In the data rows, 128 means zero.
Here is a table of points, one per row:
[132 136 139  82 174 132 155  97 176 116 139 138 166  48 106 155 132 120
 121 135 147 156 137 144 127  93 139 131 150 112 158 135 153 148 143 158
 142 190 118 136  60 110 102  49 165 104 142 134]
[ 98 120  72 151 175 111 108 109 147 138 140 112 102 158 122 101 107 107
  50 156 110 207 168  92  90 158  47 129 109  74 199 155 181 202 142 225
 129 131  30 112 159 164  74 151 119  55 178 107]
[176 111 175  99 135 123 125 138  86  90 134 147  96 101 123 107 104 124
 193 127 158 103 121  78 121 121 133 255  77 125  95 147 177 217 135 124
 131 141 128 108 188 111  93 151 139  83 146  84]
[ 93 178 211 144 144 127 145 133 156 188 145 113 115 123  79 141 126 124
 100  97 118  91 115 128 151 127 144 127 134 116 154 129  89 186 109 136
 139  86  93 125 117 117 138 112 126 142 128 151]
[129  71 129 132  99 101 194 154 141  95  84  80 167 228 114 115 111 145
 119 119 127 107 123 147 151  87 152 132 140 134 139  76 112 106 109 148
 149 174 119 104 146 137 138 100 106 164 145 174]
[129 113 114 123 133 122 130  99  72 132 160  73 161 134  97 112 127 105
 118 116 133  96 129  67 141 112  77 108 133 144 144 151 103  70 187 133
 139 137 197 115 175  98 134 145 140 147 153 152]
[147 103 120 143 174 120 149 156 105 161 133 119  91 151 158  85 169 140
 135 114  95 156 204 130 113 180 170 117 155  88 127  99 210 148 163 151
 166 126 168 124 148  61 116 152 176 130 137  73]
[174 150 154 156 197 182 157 150 140 176  85 131 121 161 167 160 122 182
 167 133 184 124 103  50  93 155 123  65 116 134 171 175 188 185 162 163
 131 137 122  84 162  73 107 129 169 115 149  98]
[142 142 172 153 124 123 152  61 100 137 181 147 133  94 140 132  85 147
  99 135  66 255 142 131 131 160  94 114 139 169 116  76  73 159 139 117
 142 151 146 124 126 124 141 115 120 160 142 135]
[195 137 149 100 148 160 169 114  96 126 201 180 202 118 105 180 127 156
 108 119  23 135 116 140 172 130 150 127 112 114 104 131 152 113 125 127
 109 123  78 142  86 175 179 157 112 121 125  94]
[128 116 125 134 103 121 110 223 132  89 113 116 118 126 158 127  84 130
 140 156 125 125  82 139 141 151 144 127 146 114 178 134 102 126 150 137
 117 212  96 165 149 156 142 108 118 147 106 141]
[180 143 138 156 124  65 143 132 126  94 201 116 129 116 142 119 145 156
 151 136 141 125 114  91 118 111 109 136 198 117 136 153 140 136 162 107
 148  17 116 146 120 153 134 119 124 115  71 126]
[ 84  91 129 142 131 191 124 113 142 138 148  53 131  73 178  87 134 146
 152 109 126 104 117 155 118  95  96 122 158 114 121 123 139  93 108 146
 131 169 150  98  93 131 117  96 151 107 105  90]
[129 113 121 191  79 142 102  95 154 134 160 125 141 149 108 141 125 131
 115  92 140 142 145 142 168  90  99 135 153 155 175 155 155 192  94 136
 145 122 127 130 110 127 121 152 118 151 160 151]
[110 113 149 108 118 134 149 115 139 124 119 119  90 132  81  92  86 108
 124 151 145 112  77 124 141 140 137 159 134  81 137 139 139  99 103  92
 136 169 186 119 131 110 152  81 143 120  97 115]
[ 95 113 124 176 100 124  87 137 122 102 119  94 103 179 135 127 147 101
 171 136  43  80 120 179 137 119 133 138 119 125 135  96  67 109 128 169
  88 181 144 140  94  99 115  91 143 133 151 151]
[166 132 129  92 116 114  99 126 127 135 148 141 143 125 127 119 123 109
 142  78 147 164 139 187 132 151 164  98 113 107 127 163  96 104 142 123
  76 140 152 122 121 111   0  96  76 135  98 119]
[140 129 145  91  65 135 149 154  69 127  95 142  99  94 200 192  90 114
 164 115 177 129 113  94 106 159  84  71 121  83 116 144 136 143 116 136
 147 115 127 140 144 155 107 102 140  27 172 168]
[159  89 137 136 116 127 112 137 148  49 145 138 129 154 102 109  74 131
 100 147 147  94 139 106 121 136 155 122 129 114 136 141 122  94  88 114
 122 137 149 151 104 122 127 148 131 129  71  80]
[ 94  99 143 187 127 100 126 116 186 110 116 151 152 121 101 120 108 166
 146  73 169 146  88 212 131 118 131 125 102 127 132 108 126 135 139  54
 157  91  87 167 129 110 120 157 110 180 123 106]
[102  85 150 170 156 112 141 143 134 118 180 162 144 104 147  97 144 120
 171 101 147 108 109  94  79 139 138 138  93 104 122 138  97 110 126 179
  94 168 124 120 113 152 139  89  96 166 108 143]
[157 132 118 122  81 151 137 115 111 171  95 198 121  81  95 170 123 126
 104  86 123  74 147 131  94 114 135 136 146 114 167 122 133 105 171 139
 121 109 134 111  78 143 134 182 115 100 131 135]
[109 144 195 170 104 151 122 155 164 117  99 164 148 113  76 157 133 101
  89 151  96 146 116 132 107 133 150 123 177 169  76 156  79 137 130 168
 132 102 169 133 141 117 131 100 129 116 108 140]
[103 179 107 132 116 167 117 132 170 202 131 159 103  90 118  57  73 153
 184 124  74 163 161 115 127 113 186 113 170 130 128 127 188 133 196  77
 112  97 134 108 143  76 167 158  90 120 158 184]
[ 79 130 122 148 120 120 106  96  61  77 132 157 171 157 153 123 128 142
  94 128 146 128 116 118 130  83 165 157 126 160 126 162 127 131 146 154
 130 121 124 141  99 131 165  83 231 128 122 142]
[ 93 135  85 136 121 213 135 122 128 138 131 102 151 137 153 127  92 201
 107 167 110 141 167 163 113 135  81 180 172  49  57 162 142 149 105 131
  84  89 160 136 103 104 148 131 112 117 148 131]
[116 139  87 139  78  88 136 122  90 162  91 126 127 121 152 136 137 110
 101 127  75 135 148 177 133 138 126 119  97 169 129 136 163 104 119 152
 120 104 138 117 127 141 141 142  82 152   0 172]
[120  87 120 150 149 106 158 121  67 185 125 137 105  99 194  99  65 131
 115 107 130 104 150 130 203 123 127 137  96  65 140 115 149 141 113 173
 113 175 150 192 153 152 101 139 194 212  93 130]
[105 153 117 172 158 162 145 139 117  76 113 137  80 117 136 221 145 122
  90  75  94 182   0 114 117 132 143 154 110 122 136 134 131 100 132 112
  72  98 191 110 141 141 109 155 108 130 103 120]
[104  70 138 114 103 148 126 149  43 133 157 119 120 159 146  70 190  58
 163 132 140 115  84 229 115  85 105  80 174 104 135 120 133 166  84 132
 142 125 132 106 152 136 147 119 153 113  98 119]
[ 89 103 140 152 114 160 150 111 115 152 169 141 111 142  78  92 178 164
 161 119 139 160 111  81  95  92 124 131 145 119 156  90 128  94 113 150
 153 197 114 138 160  81 132 108  55 115 116 139]
[160 143 144  55  79  74 197 158 100 136 149 108 101 134 146 140 133  91
  96 107 145  91 136 131  99 133 127 128 104 141 145 105 182 104 125 130
  54 161 140 185 112 125 179  86 105 149 176 150]
[135 121  70 134 135  93 106 132  99 102 160  75  64 132  68 138 181 121
 140 112 128 172 142 146  90  59 116 166 133 157 143 128 124 101 112 146
 119 113 134 134 114 113 128 133 136 172 162 153]
[113  74 136  74 139 149 183 100 114 128 139 124 104 138 189  94 135  79
 179 148 124 116 150  82 140 151 118 129 108 108 193 182  99 122 102 104
 151 114 157 120 126 123 131 204 144 141 143  79]
[135 142 140 184 124 132  97 134 151 223 108 100 143 110 103  99 129 120
 130 199 178 107 103 106 109 139 191 111 119 126  94 141 172 106 112 124
 109  91 106 165 103 131 144 116 137 150 127 159]
[ 97  60 113 141 111 138 140 142 191 166 131 138 151 147 106 142 154  88
 138 136 119 182 127 147 123 128 192 173 162 157  76 141 120  71 123  78
 148 106 126  96 143 227 108 130 139 125 138 161]
[134 110 175 108 138 144   0 113 131 120 161 139 149  91 151 139 131 125
 128 149 105  86  98 103 154 124 153 105 144 118 109 111 153 124 100 114
 137 160 130  63 167 128 134 126 127 142 135 214]
[148 186 173 124 154 134  94 110 134 168 116  88 150 100 117 118 137 137
 102 113 160 176 169  89 132 134 136 114 131 115 142 134 122  91 127 103
 154 146 154 232 135 176 130 160 113 108 113 119]
[147 150  93 155 104 140 141 107 126 134 123 100 134 105 144 199 126 111
 166 140 125 169 154  63 113 200 131 111  98 134 121   0 127 122 126 129
 132 110 137  65 128 150 132 120 150 166  98 144]
[106 129 142 143  93 130 109  99 171 112 192 120 178 146 154 159 161 149
 148 145 133 151 139 153 142  87 121 114   0 144 139 176 135  85 115  96
 137 131 139 132 124  97 134  64 141  83 165 116]
[ 85 108 154 101  69 111 110 113 142 156  91 103 143 105 136 171 147 162
 123 168 189 187 172 125 131 160 121 153 199 122 123 151 100 121 122 147
  90  96 117  81 101 103 167 198 113 173 142 113]
[142 125 113  66 118 100 151 156  52 126  98 123  39 148 115 113 190 205
 113  62 116  86 111 139 205 248 142 120 136 111 105 128 122 135 116 149
 169 106 128 131 142 222 131 110 122 149 166 101]
[122  90 126  57 141 151 146 181  75  95 101 187 139 113 110  79 111 162
 126 109 186  97  73  88 128 141  98  90  96 148  87  90 128 111 113 183
 104 109 150 147 149 123 100 169 126  79 137 125]
[159 136 159 154 216 111 156  72 166 116 132 159  57 132 132 149 126 145
 102 129 126  99 167 185 185 139 118 128 152 141 119 163 110  87 124 135
  85 119 175 100 193 121 145 101 124 108 137 196]
[158 146 122 127 147 133  75 138 108 167 149 107 116 115 104 193 144 119
 102 130 142 119  61 149 128  99 114 129 113 100  98  89  71 179 136 116
 103 110  98 156 152 120 156 165 139 116 117  90]
[ 96 161 142 133 149 147 161 133 160 143 118 140 145 162 133 111 160  81
 123 178 105 157 121 133  22 124 106 112 121 159 117 122 131 139 149 147
 126  84 111 159 157 147 120 123 130 217 158 107]
[106 220 118 191 121 139 146  91 156 126 139  89 101 109 137 138 128 142
 126 119 119 122  20 151 134 140 135 115 138 162 113 172 182 118 128 126
 140 168 130 128  78 124  94 183 167 120 205 123]
[ 75 135 165  90 118 153 118 110 101 101 147 121 121 185 155 160 141 156
  91 155 137  88 125 115 166 145 124 188 129 176 149  90 147 143 206 109
 105 124  85 167 109 123  84 105  55 137 132 146]
[118 104 130 109 125 125 178 112 104  81 114  86 210 158 118 132 137  99
 132  94 126 128 104 108 124 110 213  99 113 103 132 121 119 253 122 110
 116 134 131  96  95 118 103 142 128  94 118 235]
[169 127 147  89 127 112 102 115 170 103 104 223 121 191 161  78 116 120
 125  84 151 138 123 100 139 122 100 125 137  99  76 129 126 107  70  95
 125  96 137 145  87 126 145 141 125 122 135 180]
[200 148  69  93  93 148 118 142 182 124 162 168 127 126 172  63 117 149
 114 135 153  89  90 143  80 160 141 176 126 210 192  87  54 157  89 155
 152 135 138 105 113 142 133 101 145 171 156 154]
[ 92 128 134  96 120  94 106 121 175  68  66 154 112 153 157 112 192 147
 176 152 126 147 123 113 120  77 140 120 111  93 188 131 129 129 124 148
  92 170 152 131 134 159 173 132 142 131 130 135]
[ 78 140 114 161 190  67 131 129  67 145 107 119 124 156 183  77 125  82
 115 134 181  82 155 140 126 155 146 148 135 114 156 106 114 139 169 116
 161 148 139  94 114 120 154 126 103  97 145  93]
[123 175 104 152 155 136 146 174 113 119 110 148 115 127  87 102  97 113
 153 215 129 171 152 146 251 122 153 110 122 132 147 111 124  97 116 134
 133  49  95 130 101  88  90 114 143 134 136 164]
[146 183 154  66 169 119 144 115 112 126 144 111 145 186 118 120  96 124
 153 165 146 129 117 133 135 104 109 168 143 145 119 133  77  79 124 110
 113 144 117 105 121 157  99 182 169 124  90 191]
[109 210 142  94 105 119 149 122 126  99 106 114 168 124 105  26 115 115
 149  75 112  66 112 126 141 134 129 119 137 172 121 114 111 121  94 168
 139 141 155 117 135 176 115 115 128 129 120 100]
[156  57 183 155 157 112 115 107 105 138 121 134  70 101 119  90  84 121
 132 134 109 104 145  98 118 134 117  96  91 157 145  90 135 160 144 132
  26  57 172 124  90 170 116 150 144  88 177  29]
[157 104  90 194 150 149 156 105  99 163 117 134 193 128 116  90 205 146
 145 149 154  99 165 109 135 160  90 132 137  74 178 135 142 141 136  96
  83 167 129 142 142 111 104  84 169 108 118 111]
[169 141 110 207 113 130 143 117 155 129  65 111 124  97 166 121 145 125
 126 155 129 142 187 151 131 141 122 171 122 244 104  94 107 149 110 113
 129 115 139 193 170 123 128 153 103  39 127 157]
[132 123  81 132 177 118  81  72 113 155  69 112 179 222 101 154 116 129
 151 149  91 139 119 151  93 152  75 109 123 149 137 130 162  86 149 128
 157 105 126 141  85  97 139  82 103 148 151  92]
[124 119 115 134 122 133 129 146 174 167 149 127 130 145 151 227 153  72
  92 169  90 106 169 107 122  75 142 134 139 119 120 128 141 109 130 186
 255 117 148 139 133  94 130 114 100 136 161 126]
[120 103  65  97 134 110 120 131 147 123  98 128 133 130  67 142 154 105
 183 145 138 101 127  92 181 142  71  91 146 151 112 154 128 235  98 109
 128 132 205 151 112 164 159 114  87 131 107 118]
[100 122 163  59 133   7 144 137 187 118 137 136 124 107 149 145 117 156
 137 132 139 111  81 101 115 139  51 105 148 143  86 108 144 117 107  81
 124 108 129 111 129 107  60 126 192  75  57 112]
Along one direction, these points spread out more than along any other. Take the direction at right angles to it along which they spread out most. Go by this last direction. Where along it does each point below lie, from 0 to 99? 50 is the average, and the first point above lies past it. One standard deviation of the points above along it is 16.
[168 134 139 117  91 148 135  59 123 127  86 118  58 113  93 124 132  93
 109 106  90 124 136 123  90 149 116 111 147 134  53 125 113 112 143 125
 111 134   0 157 102 109 135 134 164 113  91 120] 54
[114 125 115 135 159 191  95 178 167 114 117 101 160 110 124 180 125  90
 108  83 120 152 203 143 126 118 153 120 180 134 157 106 147  92  68 108
 111 123 119 150 115 142 152 127 125 123 150 124] 55
[133 105 115  51 175 137 131 101  99  83 128 121 117  66 145 139 123 132
 129 165 147 107  99 191 115 135 172 100 138 150 164 128 141 162  89  88
 160 148 114 139 166  94 138 106 127 120 143 107] 44
[ 92 202 125 124  94 120 146 146 145  70 199 147 134 141  95 139 117 149
 106 154 167  70 195 172 114 139 127  90 103  62 122 111 128 143  97 146
 117 164 142 114 161 135 129 183 139 146  94 117] 42
[ 95 156  51  70 103 124 123 115 153 137 163 171 131 197 147 143 130 139
 126 117 159 180 114 124 204 113 156 141 137 177  88  96 124 121 149 157
 106 152 123 121 151 130 155 127 129  85 111  12] 48
[132 158 136 144 124  88  88 127  82 135 101 199 167 116 116 163 108 131
 145 134  69  97 138 120 105 178 155 143 147 111 135 154 136 110 126 104
 138 139 105 138 170 130 125 161 124 143 156  90] 58
[153 132 115 175 117 118 145  97 156 140 131  88 128 112 108 177  66 133
 178 105 170 136 136 149 120 151 144 134 127 136  97 154 151 103 126 187
 161 108  89  97 136 127 167 149  85 123 144 136] 62
[ 81  67  83  96 122 130 115 145 135 149 166  98 113 143 108 157 127 175
 148 101 101 119 165  72  74  89 166 117 111 143 141 174 102 147  82  94
 130 182 115 129 150 113 146  83 159 142 115 145] 43
[140 154  60 152 172 119 120 145 140 124 161 137 118  85 159 147 147  95
 100 105 115 118 168  81 156 123 120 113 176 139  69 144 105 113 144  58
  92 122  74  97 139  77 133 108  86 231 140 116] 57
[142 163 141 125 119 108 135 157 126 120 106 112 134  72 142  93 145 144
  68 158 114 120 123 104 153 145 103 147  96  83 119 112  96  83 124  95
 136 102  66  82  96 111 135 150  82 118 155 104] 54
[137 141 127 139 163 158  93 232 142 145 132 112 125 131  94 126 135 126
 127 100 116 165 157 167 113 187  79 136  51 152  99 174 109 131 184 107
 156 118 135 104  93 105 189 158 146 111 111 163] 60
[161 123 189 130  76 147 116 161 149 131  77  92 161 127 115 101 138 125
  78  76  99 164 156 161 122  83  97 118 129 131 172 149 141 127 140 104
 148 111 133 102 182 111 154  64 128 156 117 104] 49
[158 130 139 126 149 131 141 184  58 172  80 181  77 124 127 117 104 155
 115 203 143 119 137 121  93  26  92 108  70 136 112 135 125 159 140  86
 202 190 128  96  97 211 100 157  94 109 129  56] 59
[115 110 113 131  72 175 125 119 179  42 142 138 142 119  98 143 124  88
 119 109 177  93 126 142 141 116 130 105 135 151  79 135 102  93 232 109
 166 116 118 155 133 161 148 128 151 150  74 179] 26
[169 108  98  92 145 100 130 120 164 126  84 102 145  96 153 145 126 142
 116 123  91 130 131 167 129  76 173 131 108  70 118 156  93 116 140 139
 127  75 130 151 125 102 126 166 105 117 133 115] 52
